One turning vector, and how many ticks it has turned:
The counts run from 0 to 298.
[100 120 101 151 140 165  92 149 113 126 133 148  85 125 153 148 122 156
 135 180 154 140 169  99 136 100 149 149 165 105 112  76 117 157 124 156] -> 31
[123 107 113 136 150 149  63 177 128 134 113 152  54 133 141 121 148 123
 121 158 128 136 146 104 123 102 136 105 168 109 128  64 129 134 105 116] -> 238
[ 94 120 101 144 145 159  84 161 105 125 120 152  97 134 132 139 131 150
 143 188 138 138 159  92 128  94 143 156 170 127 108  75 117 162 111 145] -> 32
[118 131  92 113 139 172  97 166  96 121 145 140  77 122 144 129 121 157
 148 175 154 152 165 141 138 113 165 141 150 110 122  64 106 141 119 145] -> 83
[126 113  98 109 141 166  82 181 104 124 137 143  74 135 137 104 123 153
 142 172 146 153 151 131 118 115 160 116 147  90 128  64 107 110 124 129] -> 173
[135 128 112  78 126 162  85 164 115 129 111 106  73 134 148 114 142 150
 144 162 138 141 152 133 120  95 156 103 140 102 118  63 149 101 101 134] -> 127
[117 107 119 142 155 147  56 166 117 145 111 154  88 149 148 127 127 149
 131 183 142 124 132  96 117  97 153 125 160 104 110  71 140 124 112 131] -> 60
[111 117 123 113 150 158  80 180 112 130 102 124  91 139 120 117 143 136
 135 183 126 146 148  98 104  90 140 120 158 120 117  64 125 142  89 114] -> 34
[100 134 105 110 126 167 102 135 114 135 104 128  91 133 151 141 151 146
 150 170 141 136 173  79 132  65 146 132 165 134  98  83 152 135 109 149] -> 78
[107 133 102 123 122 149  83 148 128 142 118 177  97 142 150 143 149 145
 159 165 142 131 137  85 138  73 146 116 170 125  99  65 147 114 108 137] -> 282
[124 124 120 100 158 160  95 173 111 122 118 112  61 147 149 130 134 136
 131 178 148 171 165 104 128 106 141 115 147 125 133  61 112 123 118 135] -> 200
[126 118 113 136 145 156  79 162 126 127 127 143  42 127 157 143 139 120
 122 155 140 150 157 117 145 110 145 117 163 115 134  54 125 144 116 140] -> 148
[133 133 103 101 149 153  65 173 110 144 110 150  83 158 147 109 136 156
 148 172 149 138 128 114 130  85 157 133 159 137 116  81 138 108 116 127] -> 99
[132 137 102  89 116 161  92 156 121 128 127 113  67 136 161 125 142 154
 149 155 159 146 165 140 139  96 160 108 147 108 119  68 149  99 116 154] -> 128
[120 145 108 137 123 150  78 157 132 131 123 148  75 130 151 156 146 141
 150 154 144 145 159 133 158  96 146 117 170 136 114  52 144 138  87 145] -> 267
[111 120  96  98 119 170 112 159 127 119 116 104  70 126 151 120 146 138
 142 164 155 154 195  94 123  91 140 108 160 115 120  77 125 122 121 147] -> 259
[125 134 105 112 142 149  63 176 124 138 114 162  74 147 131 111 153 134
 148 157 133 138 130 117 137  89 146 123 171 140 121  68 138 121  98 113] -> 86
[132 130 121  92 137 162  86 166 111 125 114  92  70 131 152 128 137 147
 132 172 138 153 162 136 126 103 155 109 138 111 124  57 137 117  95 141] -> 36
[123 119 121  97 148 156  80 179 113 127 105 101  77 136 130 119 142 138
 133 178 127 153 155 114 112 102 146 105 149 113 126  54 132 119  92 122] -> 35
[127 132  96 104 113 150  76 177 125 126 127 135  92 143 133 119 139 160
 155 164 159 144 154 143 127 102 156 103 149 108 122  60 137  95  98 138] -> 114
[119 132 107 125 119 146  96 157 135 132 141 155  77 136 151 159 142 144
 155 157 148 149 160 120 149 106 146  94 152 105 120  40 137 109 105 146] -> 102
[129 120 123 137 151 153  75 148 124 130 111 117  61 132 167 153 130 139
 121 174 146 148 159 116 139 104 150 116 146 103 119  58 148 134 105 157] -> 240
[124 121 106  93 156 170  76 165  90 137 105 129  75 135 143  95 133 149
 139 174 129 136 139 106 116  88 166 147 159 126 115  85 126 129 119 124] -> 7
[114 136 102 114 113 165 101 137 124 139 122 163  67 117 155 140 157 137
 156 143 127 133 153 104 155  73 154 121 175 127 108  67 152 138 108 140] -> 117
[133 128 114  97 148 163  86 174 100 122 126 111  51 128 146 120 135 139
 131 162 138 157 159 145 133 114 161 124 143 109 130  53 122 130 108 133] -> 187
[101 111 101 130 124 176 100 153 112 118 125 119  71 100 144 137 128 152
 131 174 140 141 178 119 126 100 152 125 159  84 114  70 124 154 111 153] -> 286
[109 146 116 100 139 159  90 148 111 134  99 115  95 148 152 140 148 148
 151 181 134 150 160  96 131  72 148 139 162 150 105  71 151 130  97 143] -> 229
[116 116 105 128 109 152  99 158 140 132 130 151  82 127 144 149 146 140
 148 162 140 144 158 104 130 100 139  82 154  87 115  45 139 109 107 142] -> 193
[127 144 121  95 149 159  97 146  94 137 133 141  84 143 153 147 129 159
 153 181 133 158 141 125 140  98 169 134 143 127 109  51 132 123 102 143] -> 202
[140 135 106 106 137 157  74 165 124 132 128 124  59 137 163 129 136 149
 141 156 156 146 154 149 145 110 159 114 148 119 124  58 141 110 108 148] -> 279
[107 102  92 128 108 162  77 162 131 136 110 134  82 112 140 115 145 146
 136 154 146 113 162 109 116  89 152 103 170  80 111  76 148 120 110 137] -> 15
